Here are some points:
[ 0.07  1.48 -0.97 -0.64 -0.30  0.49  0.38 -0.43  0.37 -0.41  2.17 -1.22 -0.84  0.26 -0.29 -1.42]
[ 0.77  0.54 -0.21  1.02  0.85  1.53  2.33  6.59 -2.23  2.51 -0.74  2.37  0.91 -0.72  1.48  1.97]
[ 0.61 -0.31  0.09 -0.09 -0.10 -0.44  0.28 -0.50  0.29  0.04 -1.13 -0.37 -1.05  1.07  0.04  0.03]
[-0.21  0.11 -0.79 -0.86  1.20  0.33  2.02  2.52 -1.43  1.11 -0.18  2.42  1.08  0.45  0.62  0.57]
[ 0.21 -1.61  0.31  1.31 -0.02 -0.71  0.57  1.09  0.86 -1.19 -0.18 -1.69  1.04  0.05 -0.29 -0.39]
[ 0.07 -0.81  1.25  0.49  0.31 -2.23 -0.02 -2.56  1.04  0.40  0.75 -2.68 -0.03 -0.58  0.15 -2.81]
[-0.34 -0.82 -0.09 -0.22  0.47  1.02 -1.24 -0.07  0.86 -1.11  0.48 -0.05 -0.76 -0.80  1.16 -2.46]
[ 0.52 -0.57  0.12 -0.31  1.00  0.32 -0.39 -2.27  1.40  0.45  1.12 -2.43 -0.22  1.06  0.43 -0.42]
[-0.47  1.33 -2.16 -0.67  0.09  0.93  1.77  0.50 -0.18  0.33  1.51  0.78  1.16  1.22 -0.71 -0.08]
[ 0.72 -0.56 -0.91  0.29  0.71 -1.49 -2.24 -2.92  1.33  0.45  0.81 -1.47 -1.71  0.04 -1.20 -0.84]
[-0.39  0.66  0.31  0.76 -0.35 -0.26 -0.65 -3.84 -0.71 -1.33 -0.17 -0.98 -0.94 -0.84 -1.13 -0.51]
[ 0.98 -0.57 -1.32 -0.78  2.17 -0.87  1.37 -0.54  0.62 -0.10  0.17 -1.04  0.03  0.89 -0.79  1.16]
[ 0.90 -1.06 -0.96 -1.31 -0.96  0.61 -1.74 -2.44  0.68 -2.15 -1.66 -1.14 -2.12 -0.50 -0.31  1.50]
[ 0.78 -0.40  1.51  0.72  0.27 -0.81 -1.51 -3.36  0.18  0.93 -1.03  0.24 -1.05  0.45 -0.52  1.75]
[-1.70 -0.06  0.69 -0.44 -0.50  0.15  0.16  1.75 -1.91  0.26 -0.35  1.26  0.32  0.20 -0.74  0.93]
[ 0.22 -0.73 -0.89 -1.89 -1.70  0.69 -0.12 -0.38 -1.19  0.15  0.58  0.57  0.16  0.53 -2.15  0.90]
[ 0.02  0.14 -2.04 -0.14  0.78 -0.58 -0.50 -1.01  1.87 -1.02  0.72 -0.64 -0.79  0.36  0.05  1.08]
[ 0.87  0.90  1.59  1.52 -1.26  0.62  1.04  0.62 -1.44 -1.22  0.63 -1.53  0.57  0.05  0.82 -0.01]
[-1.26  0.63  0.64  0.08 -0.41 -1.08 -2.26 -0.09 -2.01 -0.28 -1.51  0.34 -0.31  0.63  0.59  0.07]
[-0.98  0.68 -2.65 -2.81  0.97 -0.94 -1.13 -1.28  0.46 -0.27 -0.18  0.23  0.85  0.38  0.10  0.06]
[-1.32  0.23 -0.44 -0.87  1.21  0.41  0.67 -1.37  1.79  0.82  1.00 -0.74  0.02  0.55 -0.17 -1.19]
Then 14 other points, each followed by its number:
[ 1.13  0.92  0.24 -0.76  1.06 -0.80  0.97 -2.97  1.03  0.19 -0.85 -1.40 -0.36  0.97  0.49  0.84] 0
[ 0.94 -1.17 -0.17  2.07  0.50 -0.32 -1.78 -2.60  2.68 -1.43 -0.36 -0.80 -1.98  1.74  0.80 -0.22] 1
[-1.09  1.60 -0.28 -0.39 -0.63  0.01  1.16  2.16 -2.04 -0.03  0.78  2.04  0.88 -0.96 -0.11  0.03] 2
[ 1.30 -0.52 -0.60 -0.12 -0.26  0.22  1.05  0.00 -0.32 -1.57  0.62 -0.58  0.38 -0.91 -1.39 -1.28] 3
[ 0.04  1.18  0.18  0.14  0.20 -0.92  3.85  5.18 -2.34  0.23 -0.78  2.06  0.68 -0.81  0.96  0.67] 4
[-1.37  1.00  0.83  0.29  0.77 -0.65  1.51  2.63 -0.77 -1.26  0.59  1.27  1.93 -0.85  0.06  0.03] 5
[ 0.67 -2.03  0.86  0.23 -0.79  0.23 -1.50 -2.27  1.27  0.53  0.81 -2.80 -0.47  1.27 -1.31  0.45] 6
[ 2.67 -0.14  1.18  0.80  0.58  0.47  0.84 -2.19  0.29  0.06  0.33 -1.47 -0.07 -0.48  0.55 -1.57] 7
[ 1.11 -0.44 -1.02  2.50  0.32 -0.21 -1.86 -2.55  2.00 -1.97 -0.23 -1.56 -1.03 -0.08  1.41 -0.88] 8
[-0.64 -1.10  1.22  0.42 -0.39 -0.38 -1.60 -1.97 -0.60  0.14 -0.07  1.50  0.30  0.91  0.18 -0.16] 9
[-1.19 -0.38  0.04  0.04 -0.42  0.49  1.13  3.69 -2.60 -0.39  0.40  2.56 -0.66 -0.92 -1.12  0.00] 10
[ 0.47 -1.17  0.78  1.26  0.62 -0.52  1.83 -1.24 -1.66 -0.01  0.06  0.65  0.10 -0.99  0.28 -0.81] 11
[-1.75 -0.08 -1.89 -0.91  2.44 -1.21 -0.23 -1.90  2.54  0.48  0.17 -1.25 -1.05  1.37 -0.18 -0.71] 12
[ 0.20 -0.21  2.61 -1.92  1.71  0.05  2.67  3.34 -1.16  1.69 -0.13  1.22  0.40 -0.30  0.60  0.59] 13
Which three of these numbered points are nearest to each point below, looking only along the 3 directions in which the first points spread most? Their numbers follow each, nearest first.
[-0.39  0.35  0.75 -1.34  1.14 -0.35  0.46  0.45  0.93 -0.21  0.21 -0.98  0.95  0.96  0.94 -1.77] > 3 11 7
[-0.71 -0.01 -0.89 -0.93  0.52 -0.20 -1.44  0.99  0.26 -1.81 -0.93  0.78  1.50 -0.05  0.30 -0.41] > 3 9 11
[-1.02  1.03 -0.38 -1.29 -1.78 -0.47 -0.68  0.45  0.18 -0.46 -0.60  1.90  2.27  0.56 -0.30  1.55] > 2 9 10
[-0.87 -1.90 -0.08 -1.85 -0.56 -1.54 -0.60 -2.41  0.88 -0.79  0.31 -0.48 -0.06  0.70 -0.03 -0.91] > 0 6 1
[-1.05  0.28 -0.36  0.31 -1.73  1.18 -0.48  0.46  0.06 -0.13 -2.24 -1.28 -0.57  0.08 -0.79  0.66] > 9 11 3
[-0.18 -1.24  0.61  2.23 -0.57  0.72 -0.44  0.31  0.38  0.45  1.02  0.57 -0.56  0.45 -0.36 -0.96] > 11 3 7
[-0.55  0.85  0.69 -0.84  0.21  0.18  3.43  5.62 -0.84  1.18 -0.06  3.97  2.15  0.11  0.30  0.35] > 4 13 10
[-1.78 -0.75 -0.49 -1.18  0.61  0.41  1.14  3.74 -1.84 -0.13  0.56  1.51  0.54 -1.79  0.58  1.22] > 2 10 13
